A state moves one step at a time under one of 3 hidden systems, and each row is a state written as 48 numbers. Each run below is a few steps of one system.
In the rows, zero is written as 128.
trace 1, D (8 x 48):
[[115 102 100 114 129 100 148 102 147 133 138 154 109 142 100 139 151 122
  129 141 131 190 120 168 150 110 142 132 111  74 123 147 116 131 139 138
  139 154 120 113 138 148 117 117 110 115 128  97]
 [109 115  74  95 126 100 153  88 120 123 146 151 125 138 120 124 134 127
  135 141 143 180 145 145 139 109 154 122 119  93 117 142 101 140 141 137
  144 123 111 140 129 140 134 125 102 120 128 114]
 [112 146  86  97 121 119 151 100 100 109 147 131 150 131 147 115 123 129
  140 137 149 157 151 115 113 119 145 119 127 122 106 144 107 139 133 128
  129 108 118 163 132 111 145 140 111 128 136 144]
 [130 157 118 112 119 145 133 128  93 100 143 119 156 117 162 110 100 132
  144 123 143 115 151  92 111 133 129 116 132 152 116 133 113 128 129 124
  126 103 134 160 133  99 154 133 126 145 142 146]
 [139 154 156 145 128 156 122 148 102 108 128 106 156 114 155 105 113 139
  142 112 126  92 132  79 111 139 110 119 140 168 130 118 124 124 136 112
  120 114 157 145 131 106 146 134 137 150 142 152]
 [150 143 173 162 133 164 109 157 124 118 127 106 141 117 140 113 119 138
  132 100 113  95 113  94 129 138  99 124 141 152 143 115 131 111 134 105
  119 141 164 124 134 126 135 127 139 144 140 139]
 [142 129 176 164 139 152 110 141 145 130 125 114 118 126 120 122 130 135
  119 106 107 117 100 120 141 119 100 135 133 128 141 116 133 117 145 104
  121 163 162 104 139 149 112 129 131 129 137 108]
 [128 114 144 150 139 133 120 120 148 139 132 136 113 131 108 127 148 132
  111 119 118 154 106 142 152 119 119 143 129 110 131 128 134 122 139 108
  132 161 143 100 139 167 112 134 119 121 133  99]]
trace 2, J:
[[169 170 123 156 122 163 110  80 102 140 166 144 150 112 164 100 127 170
  144  56 110  85 116  98 142  35  95 116 158 144 114  77 101 128 147  49
   80 131 171 129 169 134  99 125 116 153 150 159]
 [137 162  75 113 111 141 108  38 106 144 155 166 149 114 167 109 135 180
  109  91 139 137 129 120 161  27 102 148 147 137  99  94 124 122 132  53
  109 123 126 114 172 160  91 145  90 130 155 119]
 [103 135  63  90 116 114 121  44 116 137 140 160 133 124 146 122 142 153
   87 141 163 191 146 150 168  74 127 170 130 136  95 133 135 136 115  98
  146 123 103 107 150 171  99 167  75 104 142  92]
 [ 80 102  82  90 123 104 137  79 139 123 125 146 125 137 109 137 144 125
   86 173 156 202 144 148 149 137 145 168 102 111 111 159 145 135 124 144
  174 128  84 124 120 164 132 158  89  91 129  79]
 [ 90  87 118 101 137  98 153 149 143 111 116 117 119 143  90 141 139  96
  118 185 148 190 145 150 126 194 154 140 101 100 132 169 136 129 120 188
  168 131  92 129  99 128 155 135 127 106 117  95]
 [111 108 162 133 138 125 157 197 144  94 118 104 121 135 100 137 113  81
  154 163 126 136 135 128 100 208 150 117 108 109 152 164 123 130 138 191
  156 135 132 151  94 101 170 109 157 130 119 131]
 [144 134 188 159 138 144 140 198 126  98 125  92 137 128 122 115 104 104
  176 120 107  94 124  92  96 181 128 100 128 128 157 135 113 123 147 149
  126 135 165 151 110  96 165 107 162 153 127 160]
 [161 152 186 162 130 158 117 169 104 115 137 105 148 111 152 110 116 138
  168  87 111  72 121  84 110 139 100 100 153 154 141 105 110 117 134 108
  103 131 174 141 134  99 144 116 159 164 136 162]]
trace 3, U, 8 rows:
[[ 92 142  72  66 121  99 167 111  88  97 146 124 157 133 144 114 109 116
  150 149 162 157 177 111  92 150 161 112 120 130 113 154 106 148 122 154
  150  80 106 184 116  92 177 140 108 141 130 159]
 [ 74 107  94  79 122 101 144 118 115  98 116 124 148 142 121 129 128 107
  108 186 168 180 167 124 113 184 153 152 104 142 122 170 141 139 114 176
  182  95  87 152  99 120 171 164 110 107 124 112]
 [ 87  88 133 113 138 120 121 148 149 120 100 119 113 142  94 151 140 103
   78 200 154 183 140 141 146 189 138 167 107 136 133 166 165 126 111 175
  175 142  97 110  94 157 139 161 116  90 113  72]
 [120  82 172 159 146 137 105 167 156 149  91 108  89 139  77 155 158 111
   82 171 125 159 104 147 160 164 124 160 131 127 147 144 161 123 117 143
  150 174 135  89 112 178 111 146 133 102 107  71]
 [164 115 198 194 136 166 100 163 164 144 116 114 102 125 105 131 140 133
  119 113  91 116  79 124 160 118  97 141 133 123 143 115 144 106 138 104
  111 190 173  86 145 162  99 119 150 116 134  88]
 [178 144 191 192 138 162 106 149 137 139 147 117 126 115 127 117 129 151
  150  74  97  84  93 120 141  95  85 108 156 127 134  94 119 105 143  82
   88 165 186 103 155 137 104 112 145 156 143 133]
 [167 168 135 153 126 159 123 118  92 129 157 132 158 111 166  98 115 155
  171  61 106  78 122  93 119  69 109  92 163 141 123  82  94 127 145  71
   83 120 178 146 156 112 126 114 130 167 144 177]
 [135 179  85 111 112 142 141  75  83 110 171 141 173 115 179  97 101 155
  167  81 138 114 154  89 112  73 118 103 139 141 104 112  87 130 147  89
  102  92 135 175 155 100 146 128 110 159 153 172]]

Which system made each of these runs?
trace 4:
[[107 111 115 115 131 126 113  92 125 131 127 126 130 127 122 131 143 136
   79 152 156 174 139 137 157 123 118 162 127 150 109 141 147 124 115 114
  147 133 111 106 125 171 117 168  97 107 132  81]
 [107  98 133 121 140 116 130 127 144 130 126 129 115 134  91 142 142 116
  101 163 142 182 130 157 142 151 134 148 116 108 130 147 140 130 121 147
  152 150 112 108 118 160 130 145 115 112 122  83]
 [114  94 143 138 140 107 149 150 154 114 122 128 106 141  92 135 134  94
  139 154 121 168 119 153 126 159 148 129 109  79 138 153 122 128 142 166
  148 159 125 126 115 142 137 113 132 116 121 103]
 [135 112 143 139 132 125 153 161 148 109 130 126 120 142 108 128 117 100
  165 130 107 135 114 131 108 154 152 104 111  81 141 151 106 124 156 157
  132 154 148 143 119 109 147  90 152 132 126 137]]

J
trace 5, 4 rows:
[[160 139 156 162 136 141 136 157 126 126 144 122 120 133 125 116 125 126
  181  85  92 104 110 115 113 115 125  89 138  99 146 113 101 125 155 112
  103 149 172 141 136 107 135  94 153 159 134 156]
 [159 158 124 145 131 145 130 108 108 126 152 134 142 121 146 105 122 147
  168  80 110 103 122 105 119  82 117 101 149 121 123 105  97 128 153  84
   96 132 164 145 158 116 131 110 126 155 142 161]
 [139 163  94 123 113 152 121  72 100 123 158 139 151 112 161 108 120 163
  133  95 135 120 137 100 131  67 109 132 140 144 107 107 113 131 143  78
  108 118 140 144 157 133 119 140 102 133 151 138]
 [114 142  95 102 125 130 113  74  96 132 145 141 150 120 149 118 134 158
   98 128 158 155 145 121 144  91 110 148 141 157  99 122 128 125 111  93
  127 109 113 130 142 158 120 169  88 122 141 110]]

J
trace 6 (4 x 48):
[[105 131 148 143 133 170  64 111 118 154 105 113 129 119 146 132 148 154
   37 156 156 127 136 101 167 130  83 190 146 212 123 115 177 123  85  96
  146 122 119  95 128 183 104 208 103 107 122  81]
 [116  85 155 159 147 143  90 140 164 163  92 124  82 137  83 150 166 129
   63 165 131 169 102 153 186 131 119 176 128 129 141 136 171 122 109 117
  154 177 132  68 124 200  91 154 119  95 116  52]
 [125  63 141 154 124  94 138 134 173 138 100 154  83 147  68 140 174 100
  124 157 104 192  73 190 167 131 154 144 112  56 136 150 141 117 147 157
  149 193 132  70 129 172 102  97 144  86 114  69]
 [143  79 100 136 111  90 186 139 160 116 127 159  91 158  67 131 147  96
  193 144  88 182  84 180 125 120 191  97 100   4 126 155  98 131 185 169
  134 188 146 120 133 125 122  57 157 101 130 118]]

J
trace 7, 4 rows:
[[174 121 152 175 133 132 161 167 117 124 143 122 111 129  90 119 137 115
  206  79  73 105  87 136 104 102 140  64 147  54 145 114  79 125 173 123
   93 164 190 138 146 101 133  59 173 166 131 167]
 [158 148 160 147 135 143 151 185  94 104 146  98 150 127 136 108 113 112
  214  87 100  76 127  88  81 150 129  64 152 120 153 114  81 134 150 133
  103 122 179 180 126  69 167  87 165 179 127 199]
 [124 178 146 117 137 156 136 156  78  94 143  95 174 116 169 111  87 126
  156 125 143  85 167  62  78 167 121 103 140 180 129 133 103 141 127 135
  117  81 138 196 115  81 177 149 131 166 134 179]
 [ 91 162 116  83 138 138 114 113  87 105 140 110 164 117 176 122 100 139
  106 148 185 137 193  90 113 170 102 146 125 208 123 140 135 132  84 134
  145  68  91 174 108 117 167 195  98 146 126 137]]

U
trace 8 (4 x 48):
[[166 159 100 139 122 137 139  85 115 135 170 153 135 118 141 109 129 164
  182  54 105 121 114 125 128  39 109  92 150  90 117  94  83 123 165  68
   83 135 165 133 173 123 116  96 122 162 153 162]
 [139 154  85 108 113 120 164  81 103 103 178 151 152 124 151 108 111 140
  191  86 121 141 141 119 106  72 140  91 126  87 108 120  73 139 168 107
  104 117 142 166 152 104 144  97 112 146 149 162]
 [110 136  78  85 115 107 171 108 103  95 142 135 150 133 135 116 112 113
  165 139 143 153 152 118  98 133 165 106 111 101 113 151  94 142 144 153
  141 106 112 175 123  93 163 124 119 132 135 157]
 [ 85 106 106  95 131 105 153 139 114 104 121 120 143 138 114 134 126  97
  131 175 153 172 153 125 113 188 156 129 110 125 124 165 125 138 119 185
  169 105  97 152  97 107 170 138 124 119 127 121]]

U
